The rows below come in pairs that one turn or mirror swaps. Which row does each named row swap with?
The rows were stretched afterwards, more along some directions than others.
ronuk: [  5 -10   9 -17  -5  -1   2   4 -12 -21   5  10   2  21  10  -2   2  13
   9  -8   3   4  -8  13 -16  -2 -18  -2]
Repe: [ 21  14  15  -2  20  -9   3  -3  -3  -5   8   4  -4   1  -1   4  10   3
  17   0  -1   7  -6  15  -4  -6   5 -11]
kuped: [ 21 -13  -5  -2  -7 -10   8  -2 -12   4  11   9   3  20  -4  -6  -1   4
  -7   1  -5  -3  14  17  -7  -9 -13  -5]
sotig: [ 18   0   2  -9 -20 -10   2 -11  -7   9  12   7  -6   8   1 -16   4  -8
  -1   4  -7   5  -2   7  -3   6  -8  -2]
Nem: [ -3   2  13  -1 -16   8  -6  -1  -1  -2   6   5  -5  -4   6   2  -6  -3
   6   7   7  12  -5  11   6  -5   2 -14]
Sevi: [ -8  -1   5  -4   4   7  10  34 -14 -12  -6  22   3  15  -4  10  17   0
   8  15  12   5  -5   1  18 -17  13 -12]
nodun: [ -2  -4  14  -6 -16  12   4   8 -10   3   6  13   3   5   5  -4  18  -3
   5   3   2  14  -6  15   5   6  -2  10]
finub: [  2  -5   7 -23 -13  -2 -13 -10   6   2   1  -3  -9  -3  17  -1   5 -10
   5  -9 -14  -9   5  20  -6   1   0   7]
mesam: [  1  11   4  -4 -20  -5  14   4 -20 -13  10  16   5  19 -11  -6   4   4
  -4   3  -8  10   3  17   7  -5   5  12]
rebu: [ -9   0  13 -16 -13   2  -7 -11  -5  -2 -11  -8 -13  -2  14  -4  11 -19
   3   4 -12   0   1  14   3  -2  16   0]
mise: [ 12 -10   0 -10 -13   4   1   2  -8   6  11  10  14  -5  -2 -16  15  -8
   4   7  -2   6  -6   7  11   0  10  -6]
gilo: [  3 -22  17  -5   8  -6   2  16  -1  -6  11  15 -14  11  -1   3  20 -14
  13   7  -8  -2  -3  17  -6 -11 -11  -6]
rago: [  8  -2   3  -8   1 -11  -7  -4   2  -3  12   8  -5   5  18  -7   3   0
  11   1   7   3  -3  -8  -8   4   3  -8]
Pesid: [ -7   5   1  -8  -6   3  13  -1 -19 -19   6  12  -3  12 -10   3   0   3
   5  10   2   6 -21   6  -2   6  10 -14]
delub: [ 23 -14   0 -13  -5  -8 -10  -2   8   3   6   6   1  -5  13 -17  -1  -1
   7  10  -4  -9  -1  15  -9  -6  -8 -12]
zifo: [  7  11  15 -14 -18  -9  10  -1  -6 -10  12  -7  -1   2  -2   0  -6   6
   2   5  -6   5   4   6 -13  11   9  -8]
zopef: [ 11  -9  12   6  -9   2   5   9  -9  17  16   3  -7  11   3   2  10  -6
  11   4   7   6  -7   1   1  -9 -25   4]
bageg: [ -8  13  22   3 -14 -10  10  -3 -16  -5  26   1 -10  21  -7  10   1  -6
   1   4   5  10  -9  -9  11   0   3 -16]
nin: [ -7   8  21  -2  -5 -10  -1   5  -7   3   6 -10  -8   5  -2  -4   3  12
  13   4  -1   2   1  -7   1 -10   5   4]
dip: [ -3  -5  15 -16 -19  -8  -8 -13  -6   8  11 -11  -4   7   0  -7  -2   3
   6   1 -19  -4   3  11  -6   1  -5  11]
vatuf: [ 10  -9   5  -3   1   4   6   4   4   0   9  -3  -5   8  -7   1  -6   9
  10   7  -2   9  -2  10 -13 -16  -7  -5]
des: [ -1  -4  20 -11   2 -10   6   5  -3 -11  17   0 -11  15  -3   7  16  -1
  13   5 -18  -9   5  17 -20   0 -12   0]
zubom: [ -6  -4  12 -12   3  -5  -7   6 -13 -14  13  12  -4  21   0   3  15  12
   8 -11 -12  -2  10  13 -15  -1 -12   8]
Gafi: [  3  -1   7   3  -1  -8  13 -14 -10  -3  -5  -2   1   7 -12   1   1   3
  10   7   4   4  -9   4  18 -10  20  -9]
Mive: [ -1  11   0  -5 -23   3   6  -2   2   5  -2  -5  -1   2  -1   2   4  -8
  14  18  -2   7  -1   2  -6   5   3  -3]
San: [  2   0  10   5   9  -6   6   2  -1   2  20 -15  -4   3  -1  12   4   6
  10  -4   4   2   2  -5  -1 -11  -4  -7]
Romif: [ 11  11   4  -7  18   3  13  12 -10  -1  -2  13  -2  18  -4  -1  17   3
  14  10  -3   8   3  17  -7  -3  10  -6]
vinur: [ -6  -3  23   5   5  -4   2  20 -12  -5   6  -1  -9  16  -5  20  13  -2
  20   9   3   0 -12   5   0 -11  -2 -16]
Vatep: [-16   7  16  -3 -22   5   6  -8  -3 -10  24  -7 -21  17   4   5  -1 -10
  -2  -6 -10  -6  -3   8 -22   5 -12 -10]
nup: [-13  -4  12  -6   2   7   6  16  -8 -24   7   8  -2  17  -3   7  10   2
  14   1   3   6  -1   3  -2  -6  -6  -3]
susa: [ -2  -7   3  -7  -3  -4   7  -4  -9 -16  16   7  -5  15 -10   8   7  -8
  -1  -8   4 -12  -5   9   6   2  -1  -7]
Mupuf: [  4   2   7  -7 -11   0  -4 -11   2  -9   4 -14 -10  -4  18   3   6 -16
  -2   8 -10  -8   6  20  -6  -3   4  -5]
kalif: [ 14 -10   5 -11 -25  -5   1   8  -2   9   4   4 -11  20   6 -10  12   4
  -3  -8 -10  -2  13   3  -6  -4 -22  13]
sab: [  6 -19   6  -1 -28  -6  13  10  -1   6  18   8 -20  20  -7 -10  11  -6
  -2   2  -2  -8   6  -4 -12  -9 -26  -2]
par: [  0  23  17  -5 -11  -1  17  -7   0 -12  17 -16  -3  11  -9   6 -15  -4
   7   7   6   5 -15  -3 -17   1   8 -23]
nizar: [-10  14   8   0 -12 -14  12  11 -17 -11  15  15 -11  26  -1   7  15   8
   5  -1   4   4   6  -4  -7   3  -6   8]
Gemig: [ -8   3  16  -8  -9   1   8  11  -6 -12  13  -2  -8  10  -6   5  -3   3
  14  23 -16   1  -6  20 -14  -6  -7  -3]
gug: [ 26   0  12  -1   0 -14  10  -5  -2   0  16  -4   0  -2 -13 -10   5  -7
   7 -12   3  -3   3   2  -4  -6   0 -10]
Gem: [ 13  -8   2 -17  -1  -4 -14   3   6  -6   1   9   7  -1  23 -13  10   3
  14   2   0  -8   4   8  -7  -4  -2  -2]
varun: [  1  -9   5   4 -37   4   9  11  -3  10  14  12 -13  15  -7  -6  11  -1
   3   6  11   3   1  -5  12 -13 -20   4]
Viza: [ -4   9  11  -4  -3  -6   7  -5  -6 -14  13  14 -14  16   1   0   3 -15
   8   8  -5  -4   1  17  -7   1  -5   2]
buti: [ -3 -11  14 -11 -24  -9  12  16   6  15  23   4 -16   8  -1   1   0 -15
   2   3   6 -16   3  -1  -9  -4 -20  -3]
Kubo: [ 13   1  -9 -15  -4  -6  24  10 -13 -12   5  19   5  10 -26 -13  12  12
   4   1  -2   7  -3   5  -7   6   6 -14]
tof: [ 12  -1   9  -4  15 -10  13   5   3  -4  14   0  -3  -5  -5   8  10   5
  15   0   7  -5  -1   6  10  -4  -2  -1]
ruz: [ -7   5   8   4  -5  -8  10  -2 -15  -9   7  -1 -11  22  11  11  15  -9
   3 -11   5  -2   5  -3  -4   0  -2  -2]
zarat: [  9 -10   4   2  12  -4  17   8 -22 -14   3  20   5  11 -12  -6  18  19
  24  18  -3  10 -11   9   4   0  -2  -4]
zutal: [ -4  -5   0  -5 -45   5  11   4  -6   1  10   6  -4  14 -12  -6  -7   0
  -6   9  10   5  -9 -10   3  -4 -12  -7]
Zun: [  0  -3   2  -3 -29  -5   5  -5  11  -8  -5   0 -10   8  -8  -8   1  -7
   4   7   2  -8   6   1  -4  -5   4 -17]
Puf: [  0 -10   6   2  -8 -10  14  -2 -12   2  17   3  -4   5 -15   5   7  -3
  12   6   5  -7 -17   1  17  -3  -6  -6]
Pevur: [  9   2   8  -3 -14  -3  10   5  -7  -2   7   3   5   1  -2  -6   7  15
   2   6  -3  16  12   1   3   8   3   5]
Bav: [ -8   8   3 -11 -26   2  10  -3  -3  -4   2   2  -3  23  -4  -4   4  -4
  -2   3   0  -8  -8  11  -1  -7  -4   1]
kup: [  1   1  12  -4  -5   0   0  -5  -7  -8  -1  -5  -4   6  15   2  17 -24
  11   2  -3   6  -3   9  -3  -7   9 -19]
depuz: [ 24 -15  -4  -7 -18  -5   2   5   0   6   9   3  -1   8   2 -15  -5  16
  -4   8  -4   5   4   5 -14  -4 -18  -3]
zol: [ 10  -6 -13   0 -18   0   2  -6  -9   7  -2  13   2   6   2  -9  16   1
  -8   1   0   2   1  11   9  -2  -2  -3]
vufa: [-14  -3   5 -24 -39  -2   8   6  -1  -1  19   8  -9  13  -3 -12   3  -4
  -9   7  -9  -8   6   1  -9   8  -6  13]
sur: [ -3  -4   1 -20   1  -2  -4  12 -10  -5  -9   9   1  11  14   0  22   3
  -3  -4   8   0   2  -6   2  -8   6   5]
Korek: [ 21  -1   0  -4 -15  -7   2   4  -8   3  16  19   7  13  -7 -20  -1  16
   0  10 -10   9   1  10  -4   8 -18   8]
goses: [  0 -12   5   1 -19  -2   8  -3   7   2  17   0 -15  18  -7  -9  -1  -9
   2  -3   6 -17   1  -3 -10 -14 -18 -13]
kigu: [ 10   5   4   5  -5  -7  12  -6   6  -8  14  -1  -6  16 -12  -7   3  -1
   7  -8  12 -16   2  -1  -2  -9  -4 -20]
Zek: [ 24 -11  -6  -1 -14  -4  17  17 -13  -3  20  15   2  19 -17  -4   7  15
  -1   4  10   4  -3  -6   1   1 -17  -4]
rar: [ 14   0  17   0  14  -4  18  -1  -9  -1  15 -14  -6  13  -5   6   1   4
  20   9 -12   7   1   8  -5  -8   1   0]
tode: [  0  -3  22  13  11   3   5  -2  -8   7  18  -9 -14   8   2  10  14 -10
  12   5  -3   4  -5   8   2 -13  -6  -8]
Dezu: [ 15  -1  16  -3 -23  -7  18   5 -16  -4  24   4  -2  21 -24  -8 -11   9
   1  11 -11   8  -3  14  -3  -6 -20  -4]
tumal: [-15  -8  13 -19  -7  -9  -7   6  -8  -3   2  10  -1   1   4  -5  10  -6
  22  10  -6   1  -8   5  -3   8  14   2]

Gemig pairs with tode
buti pairs with kuped
sur pairs with Kubo
zutal pairs with sotig
Nem pairs with Viza
delub pairs with goses
Zun pairs with rago
bageg pairs with Mive
des pairs with San

